In the rows, zero is written as 128.
which system made each run
lefip, run 1 (9 x 20)
[[158 164 142 143 145 104 148 116 173 102 143 114 127 136 166 176 171 186
   96 113]
 [131 165 145 127  88 151  75 114 123 141  95 145  77  74  84 166 125 113
  142 114]
 [ 97 158 137 121 168 137 152 148  84 109 129  71 150 120 131 191 162 133
   92 154]
 [139 139 117 155 132 130 118 104 186 157 132 146 172  83 109 194 101 147
  159  96]
 [101 119 128 106 115 109  89 144  85 171  91  53 132 123 106 152 141  90
  160 164]
 [111 122  77 119 163 153 171 151 158 140 131 129 204 106 109 149  86 142
   96 154]
 [108  78 148 136  98 101 120  97 121 173 139 120 159 144 132 125  92 106
  215 122]
 [139 101  69 109 152 127 108 184 133 158 126  99 138 165 118  85 120 138
  100 179]
 [106  92 129 101  83 150 177 115 131 125 150 175 163 117 132  72  91 109
  131  95]]
zagu, run 2 (9 x 20)
[[100 118 145 174 163 119 107  79 103  89 102 107 107 178 122 153  81 141
  112 153]
 [137 125  86 160 195 165 123 157 138 140 150 165 168 111 111 128 152  71
  146 111]
 [140 126 136  99 103  73 137 125 135 120  64  58 157 100 146 126 162 115
  118  93]
 [114 124 128 153 133 138 110  85 116  89  75 161  83 149 109 102  67 113
  112 163]
 [117 117 126 140 195 145 158 169  82 133 168 124 165 136 126 121 156  73
  156 138]
 [167 100 126 130 119  69 123 109 172 116 100  93 161 134 150 101 138 138
  124  56]
 [106 129 121 125 101 166  82 114  92 115  79 150  63 128 100  91 121  77
  104 142]
 [135 137 144 135 191 122 198 155  91  88 157 124 139 150 157 110 158 114
  119 157]
 [160 101 159 161 134  94 100  98 143 121 141 123 137 131 130 128 122 130
  162  37]]
zagu, run 3 (9 x 20)
[[181 126 113 135 135 135 148 151 192 147 187 184 144 118 129 109 105 173
  142 107]
 [ 99 127 149  74  44 140  93 137 105 171 136  88 115 112 119 148 149 140
  122 111]
 [135 152 113 133 121 140 154 120 171 115 143 169 100 160 154 124 108 189
   90 191]
 [130 139 170 122 113 146 133 145 107 166 194 149 128  91 105 167 121 131
  195 113]
 [131 123  96 110 116 115 101 140 170 152 136  78 148 157 137 155 129 201
   74 133]
 [112 158 127 119  76 178 141 109 152 141 128 200 112  79 111 147 114 118
  137 142]
 [121 138 147 115 136 100 143 153 105 157 144  72 132 141 140 173 129 164
  155 199]
 [145 111 105 140 125 144 128 116 186 146 156 169 158 112 104 136  54 172
  126 100]
 [ 76 125 110  87  70 157 105 136 111 190 125 102 141 118 127 155 162 103
  141 164]]
zivuk, run 4 (9 x 20)
[[154 163 122 124 129 131  81 139 147 127  94  98 120  79  98 169 167 129
   90  73]
 [ 78 154  98 126 136 156 120 124 123 139  99 102 130 140 125 187 130 133
   89 209]
 [155 138 107 156 190 121 137 150 145 147 114 128 174  76  91 168 106 101
  175 137]
 [117 101 107 115 105  99  61 130 134 177  95  51 145 145 120 148 136 129
  134 127]
 [ 77 104  73 107 116 171 142 129 132 156 107 148 182 110 105 115 101  81
  116 154]
 [124 106 171 124 109  89 140 125  93 161 133 104 141 115 118 136 101 105
  224 138]
 [135  66  99 119 107 113 108 122 159 151 137 127 146 171 128  66  72 152
  121 115]
 [ 94 106 150 104  91 173 135 130  84 136 174 162 129 122 126  91 151  81
  141  83]
 [140 124 163 114  82  95 188 110 139 123 154 144 121 150 175 102 111 173
  158 155]]
tez, run 5 (9 x 20)
[[136 156 171 134 102 116 136 107 142 137 161 121 129 108 165 184 200 136
  153  74]
 [155 141 123 146 123 104  91 115 156 143 101 126  77 153 120 142  82 178
  144 192]
 [126 160 135 106 147 186 136 172 105 125 172 151 126  75  76 159 118 137
   92 111]
 [126 134 131 154 142  94 116 109 154 154 136  79 167 138 158 201 171 142
  168 119]
 [155 140  90 123 100 143  95 143 168 169  99 169  96 104  96 117  96 132
  154 180]
 [ 94 131 150  82 127 151 140 173  72 147 162  82 154  99 101 160 128 132
  113 132]
 [125 103 104 162 138 107 139  92 186 162 144 135 195 143 152 162 108 136
  182 125]
 [139 113 104 103  90 151  67 163 120 179 135 142  87 125  91  83 132 101
  150 132]
 [106 119 139  76 101 121 183 154 122 135 167  87 175 133 147 136 125 174
   97 135]]
tasaf, run 6 (9 x 20)
[[158 155  93 118 130 134  93 160 162 161  99 121 110  97  83 157  94 166
  115 174]
 [ 90 157 150 115 130 155 157 132 103 140 147 114 166  75 102 210 120 129
  134 123]
 [112 112  99 145 139  97 117 105 166 157  99  88 175 152 131 173  82 161
  144 174]
 [100 116  91 105 113 178 115 148 126 172 125 155 158  83  76 131  86  90
  144 143]
 [ 71 108 115 101 112 127 175 123 120 146 134  83 198 145 162 147 142 127
  115 155]
 [114  86 107 134  98 130 142  96 157 145 124 173 147 149 131  83  57 124
  165 157]
 [ 89  90 122  89 116 162 123 167  72 155 163 113 137 156 121  80 141  90
  123 138]
 [136 105 127 106  86 116 178 117 170 121 165 149 152 162 185  79 133 171
  111 111]
 [120 103 173 118  79 127 104 113  85 131 146 147  65 154 121  76  99 120
  157 126]]
lefip, run 7 (9 x 20)
[[147 154 154 135  94 111 113  90 143 103  91 129 106  93 142 140 178 104
  128  54]
 [127 181 127 149 156 123 126 119 115  98  65 114  88 114 126 172 156 116
  104 188]
 [144 159 152 156 186 143 149 134 113 107 136 141 147  67  87 179 111 105
  148  98]
 [126 121 125 152 155  85  95 113 129 135  87  53 163 129 132 175 157 110
  144  96]
 [122 146  66 127 141 144 120 136 154 151  61 130 157  81 101 146 131  80
  129 168]
 [112 113 147 133 158  98 185 128  93 123 111 104 178 108 122 137  87  94
  188 160]
 [147  81  83 163 184 110  92 134 154 148 116 108 167 160 106 112  80 123
  140 123]
 [112  87  93 107 113 139 130 141 117 152 106 131 161 128 129  64 149  52
  141 115]
 [145 110 113 128 138  90 191 119 149 106 105 136 150 162 166  71 103 134
  134 181]]
rir, run 8 (9 x 20)
[[131  87 107 131 158  86 142 126 117 110  70  92 152 156 123  78  69 111
  134 165]
 [124  96 108 150 153 141 169 106 139  95 128 180 162 143 146  69 116  82
  123  97]
 [157 111 119 134 149  92 126 147 118 128 102 107 122 156 161  69 189  68
  162 131]
 [166 119 114 112 125  97 151 134 145  89  76 132 106 138 134  51  99 131
   92 146]
 [122 122 148 153 163 146 136 114  84  70 124 159  91 155 131  79 141  80
  105 107]
 [189 141 115 155 175 100 126 144 156 104 127 134 101 161 164  96 193 130
  116 125]
 [165 152 126 125 134 114 103 130 124  84  55 117  80  99 105 101 129 112
   79 105]
 [113 148 130 172 187 138 135  98 109  68 102 136  99 163 140 146 133 121
   82 158]
 [190 161 128 173 198 110 138 139 158  99 120 143 128  98 126 149 160 114
  137  97]]
tasaf, run 9 (9 x 20)
[[ 97 168 153 147 127 179  97 105  88 102 117 157  58 118  97 163 124 116
  103 145]
 [170 151 120 163 196 104 136 159 152 142 159 110 150 137 149 173 181 139
  161 143]
 [149 124 130 126 116 103 107 113 148 117  71 108 145  71  90 134  86 118
  124  61]
 [ 81 165  97 124 131 169 106 125 108 125  89 114 104 132 123 169 158 113
   74 192]
 [145 135 127 170 177 118 179 117 155 133 150 161 180 109 142 161 127 111
  192 141]
 [108  82 105 125 141 105  85 120 106 131  72  67 158 134 100 106  96  89
  117  98]
 [102 153  73 113 106 186 145 132 163 131 116 173 134 123 140 120 165 114
   70 157]
 [110 115 171 153 132 105 178  92  99 120 134 138 151 138 163 127 142  79
  206 135]
 [153  82  87 132 164 111 105 152 130 117 101 107 131 170 116  52  93 120
   96 128]]
zuf, run 10 (9 x 20)
[[126 140 148 131 118 127  95 144  95 173 131 112 111  97 107 165 164  80
  204 136]
 [151 117  98  93 137  96 150 162 158 135 108  77 164 128 124 120  89 184
   84 160]
 [ 64 108 129 137  99 170 132  80 118 149 143 162 170 112 116 152 101  85
  162 105]
 [143 133 109 110 116 106 115 163 133 171 125  96 106 162 157 115 181 135
  150 201]
 [144 100 134  98 117 126 183 140 130 116 135 150 163  90 104  78  59 126
  131  99]
 [ 62 103 134 119  86 153  89 100  92 141 146 102 113 188 150 134 157 123
  108 128]
 [180 147 108 132 131 135 164 155 172 134 148 199 105 126 143  80 136 137
  146 168]
 [124 109 182  94  98 116 126 134  74 107 138  87 120 109 114 105 132 115
  120  55]
 [118 138 102 141 115 157 109  98 169 116 137 162  96 176 144 128 113 182
   66 158]]
guvar, run 11 (9 x 20)
[[178 138 159 153 119  64 111 110 145 135  96 110  98 125 151 129 162 120
  195 117]
 [132 135 111 112 156 157 108 164  89 103  93 125  90 117  78  92  88 112
   68 158]
 [ 81 133 138 154 141 155 147  75 128  97 150 140 163 140 156 173 164 118
   97  77]
 [183 134 115 156 150  78  91 140 155 158  97 100 109 133 140 130 170 114
  185 146]
 [123 144 115  94 126 164 129 155 102 105  81 130 113  74  74 107  96 100
   69 131]
 [ 63 112 130 159 136 136 133  61 123 117 128 112 174 166 158 175 136 116
  118 114]
 [194 126 102 158 173 101 107 159 163 161 124 139 131 114 119 115 149 102
  192 129]
 [105 121 125  69  93 144 133 152  90 117  86  97 136  85  95  95 119  93
   78 112]
 [ 82 102 113 171 132 125 140  55 155 114 116 146 164 179 168 142 109 125
  128 138]]
zuf, run 12 (9 x 20)
[[142 107 111 104 125  95 118 149 149 156 125  59 186 120 144 133 179 123
  123  71]
 [ 94 134  92 117  84 144 132  87 151 122  52 151 130 111 118 123  86 108
  104 168]
 [105 134 165 130 153 134 150 150  61 141 166 120 113 138 119 147 121 110
  185 188]
 [164  82 104 127 137  91 130 148 176 151 162 109 176 163 147  88 115 171
  130  94]
 [ 86 118 100 107  83 179 108 109 119 134  94 154 128 108 112  98 149  61
   96  97]
 [127 156 159 121 124 113 174 132  99 103 123 124  87 151 163 123 148 144
  127 210]
 [166  89 161 146 139 112 124 130 133 126 176 151 129 140 110  93  69 155
  166  77]
 [102 123  94 119 122 173  74 143 128 135 139 115 122 153 125 123 187 115
   55  85]
 [149 181 142 132 117 127 194 108 151  88 100 173 106  93 158 133 156 122
  122 151]]
zivuk, run 13 (9 x 20)
[[172 130 163 117 130 122 133 155  99  95 128 147  68 115  94  76  72 147
  116 127]
 [105 114 151 149 160 148 130 112 110  98 196 130 132 182 152 140 141 161
   87  83]
 [156 171 124 142 106 141 144 111 181 128 137 187 107 115 168 133 200 124
  137 118]
 [164 171 149  98 131 114 134 169 103  98  95  97  70 102 108 121 137 154
   85 162]
 [107 137 128 162 191 150 129 107 125  90 141 121 151 138 110 186  95 160
   76 113]
 [140 153 105 170 147 136  88 117 161 162 128 141 120 130 144 176 199 105
  168 137]
 [150 145  90  85 131 107 134 180 138 138  71  75 140  95 119 119 150 123
   89 164]
 [ 77 125 136 135 141 144 124  99 100 119  92 101 160  97  81 184  63 115
  114 121]
 [122 103 101 172 153 122  92 115 145 178 135 133 144 173 136 146 128 106
  199 173]]
rir, run 14 (9 x 20)
[[101  94 143  65  58 125 146 134  99 134 117 106 124 134 127  72  94 136
  103 137]
 [111 114 161 129  94 158 154 115 108 125 195 188  95 172 156  89 130 140
  144 134]
 [174 126 136 104 114 131  97 183 126 158 185 130  85 136 127  90 178 145
  136 103]
 [123 135 140  84  60 136  98 127 124 117 117 107  77 139 130 109 134 171
   54 113]
 [110 176 167 135 112 174 134 113 105 105 168 179  64 130 132 157 148 147
  112 147]
 [174 161 152 137 160 126  98 170 130 139 176 111  95 121 111 175 154 177
  126 114]
 [115 147 121 118  96 144  78 105 154 132 107 106 120 106 100 185 113 171
   71  89]
 [ 77 172 135 141 128 170 132 102 113 139 130 142 129 104 120 218 144 121
  128 168]
 [151 144 144 139 163 109 146 151 139 153 157 102 162  92 110 199 107 165
  172 141]]
guvar, run 15 (9 x 20)
[[142 115  84 114 134 111 172 128 186 114 101 122 189 126 148 101 106 154
   76 123]
 [106 111 157 139  72 142  95  84 111 156 128 163  97 124 121 121 119  83
  197 110]
 [137 111 108 123 195 116 172 179 103 114 138 106 155 158 133  88 123 124
  114 184]
 [145 115 157 124  84 123 133  91 152 106 138 152 132 105 134 108 120 139
  119  25]
 [111 114 116 133 123 125  95 135  99 145 122 111  82 193 149  95 157 113
  138 196]
 [165 161 149 138 166 137 198 137 134  72 137 173 126  84 121 119 116 132
  110 109]
 [113 107 166 129 103 100  72 105  94 129 123  63  97 165 132 143 141 141
  124  90]
 [158 156  76 152 172 162 124 152 168 116 124 179 107 134 127 116 148 133
   87 167]
 [108 157 186 110 102 125 143 110  85 113 115 101 119  79 125 178 160 103
  141  95]]
tez, run 16 (9 x 20)
[[ 97  87 129 159 114 106 117  85 117 156 112 125 148 165 150 121 120  78
  205 153]
 [153  91  96  98 133 136 129 183 122 137 132 138 132 136 105  38  97 114
  111 137]
 [ 86 101 155  91  78 129 159  98 109 114 142 106 169 129 158 114 148 119
  102  64]
 [118  97 122 167 120 120 124  81 145 124 138 163 107 205 171  89 119 130
  152 159]
 [171 128 154 103 128 140 137 168 101  96 160 157  82 117 109  56 125 132
   96  89]
 [112 129 156 135 116 106 139  83 135  86 127  94 137 155 164 156 145 167
   72  78]
 [145 156 125 177 140 153 110  94 153 106 124 201  64 151 137 125 138 126
  131 157]
 [174 166 169 115 165 114 131 178  88  93 132  97  84 100 106 131 148 148
   99 117]
 [119 154 125 157 139 117 133  78 169 101  85 117 156 107 131 197 110 156
   95 111]]

runs to name
run 17 (2 x 20)
[[173 134 123  92  92  96 129 164 132 147  89 113  96 112 139  65 168 103
  147 149]
 [121 115 152 110 122 125 144 128  91  80 116 127  83 158 120  71  73 149
   74 147]]
 => rir
run 18 (2 x 20)
[[ 88 113 108 117  87 176  66 127 132 187 166 130 140 129 114 154 156 120
  125  88]
 [118 145 119  78  77 121 165 155 144 164 134 103 148 124 162 146 163 156
  124 182]]
 => lefip
run 19 (2 x 20)
[[155 139  99 155 150 144  47 129 142 134 101 141  67 149 108 121 148 118
  110 131]
 [148 167 140 130 189 137 182 157 109  76 123 125 140  81 115 148 142 116
   87 117]]
 => zuf
run 20 (2 x 20)
[[ 87 103 116 135 132 166  95 128 108 166 153 135 141 139  79 159  52 136
  146 158]
 [140 113  99 119 151 147 128 179 146 176 198 128 181 126 131 127 174 123
  144  99]]
 => tez
run 21 (2 x 20)
[[173 140 123 137 186  86 125 174 116 143  98  76 141 103 118 138 166  91
  170 145]
 [125 114  99 122 142 115 141 116 141 106  58 105 180  84  98 124  76 102
   97 103]]
 => lefip
run 22 (2 x 20)
[[126 125 122 112  93 109  74 144 120 194 120  77 117 133 125 152 170 116
  178 156]
 [113 131 120  84  88 147 168 136 142 127 128 136 141 104 109 128  58 178
   85 162]]
 => rir
run 23 (2 x 20)
[[148 124 203 135 142  88 173 123  91  94 160 106 130 125 142 132 118 143
  163  86]
 [152 118 108 139 137 128  60 133 151 127 114 113  86 165 106 117  98 178
   78 125]]
 => tasaf
run 24 (2 x 20)
[[178 161 140 149 203 143 148 166 120  83 161 158  93 125 108 125 121 155
   94 138]
 [147 133 139 155 153 111  80 110 138 104 113  89 120 130 125 157 161 134
   94  47]]
 => rir
run 25 (2 x 20)
[[ 67 124 114 139 149 158 149  99 100 110  89 123 176  99  98 165  98  75
  116 131]
 [132  87  99 165 169 100 107 114 155 157 120  99 195 143 135 141 132  98
  171  94]]
 => guvar
run 26 (2 x 20)
[[137 151 122 139 169 147 144 161 117 119 167 148  91 177 148 120 160 152
  110 202]
 [166 132 168 128 123 121 148 137 144 130 184 145 146  86 121 145 125 154
  156  47]]
 => zagu
run 27 (2 x 20)
[[116 134 165  86  87 139 181 150 115 150 198 141 155  97 138 141 139 149
  154 110]
 [128  86 140 155 113 101  88  95 151 163 157 115 137 179 134 142  85 167
  175 117]]
 => tez
run 28 (2 x 20)
[[197 134 160 129 163 103 151 180 131 134 171 134 125  95 105 120 107 151
  178 109]
 [ 86 106 125 101  91 151  86 110 121 133 138  85 140 143 116 147 115 161
   58  71]]
 => zagu
run 29 (2 x 20)
[[150 105 115  89 131  97 153 162 114 118  70  92 156  93 103  70  97  97
  114 119]
 [ 73  83 119 145 106 152 120  64 124 113 118 156 146 165 137  96  98  95
  109  98]]
 => guvar
run 30 (2 x 20)
[[128 152 120 166 157 156 155 115 156 144 164 185 161 102 136 173 158 100
  177 122]
 [152 113 137  92 118  73 119 168 107 156  92  42 149 105 113 128 125 124
  153 129]]
 => guvar
run 31 (2 x 20)
[[102  75 145 118  81 104 120 113 106 176 145 111 141 161 139 102 107 112
  199 142]
 [130  97  95  89  91 157 148 162 148 164 170 167 144 140 129  64 107 138
  125 149]]
 => rir
run 32 (2 x 20)
[[130 112 124 144 133  86  77 114 111 131  51  79 101 154 112 119  99 109
  145 167]
 [ 96  85  84 143 181 143 136 130 111 117 112 115 190 149 120  98 119  66
  109 116]]
 => zivuk
run 33 (2 x 20)
[[111  86 124  89 124 122 154 150 108 143 128  88 201  96 101 110  84 105
  127  90]
 [ 80  90 146 136  63 129 105  71 129 165 137 140 130 156 135 130  89 123
  181 129]]
 => zivuk
run 34 (2 x 20)
[[ 97  89 105 113  72 145  88 100 123 150  93 139 120 138 127  70 130  73
  131 102]
 [131 138 116 123 151 123 192 148 123 106 135 146 124 164 167  91 146 132
  116 206]]
 => lefip
run 35 (2 x 20)
[[148 113 124 132 113 130  99 139 135 171 132 161  92 119  91 109  65 130
  192 170]
 [ 90 113 131  87 137 166 177 166  85 127 184 119 172 125 118 120 113 132
   91 123]]
 => guvar
run 36 (2 x 20)
[[160 147  96 193 173 124  97  99 183 128 101 165 115 134 123 157 116 131
  148 149]
 [118 143 139 106 146 154 110 175  71 140 123  98 129  77  79 150 155  76
  130 114]]
 => guvar
run 37 (2 x 20)
[[114 171 133 140 118 125 152  82 133  80  50 136 104 101 135 153 126 115
   94 156]
 [126 142 118 187 215 143 125 127 105 115 126 149 126 138 114 156 129  84
  160 169]]
 => tasaf
run 38 (2 x 20)
[[188 160 122 141 129  99 116 139 183 153 125 139  96 119 127 151 113 184
  154 172]
 [115 161 145 104 111 170  98 151 104 146 139 121 111  74  67 187 103 146
  110 120]]
 => tez
run 39 (2 x 20)
[[158 145 179  96 113  98 192 153 110 117 152 112 141  81 146 119 159 128
  154  98]
 [107  98 127 158 116 105  88  69 146 124  88 109 132 165 121 147  59 152
  127 125]]
 => tez
run 40 (2 x 20)
[[150 114  85 125 101  96 132 116 193 154 105 128 140 165 167 100 115 165
  132 176]
 [117 112 142 104 105 165 127 147  78 128 139 166  89 123  87  71  77 101
  142 150]]
 => lefip
run 41 (2 x 20)
[[135 102 133 181 177 107 104  87 125  84 104 119 130 161 138 113 133  98
  122  71]
 [155 132 107 141 162 135  90 149 115 116 101 132  96 135 128  86 197  62
  113 106]]
 => guvar
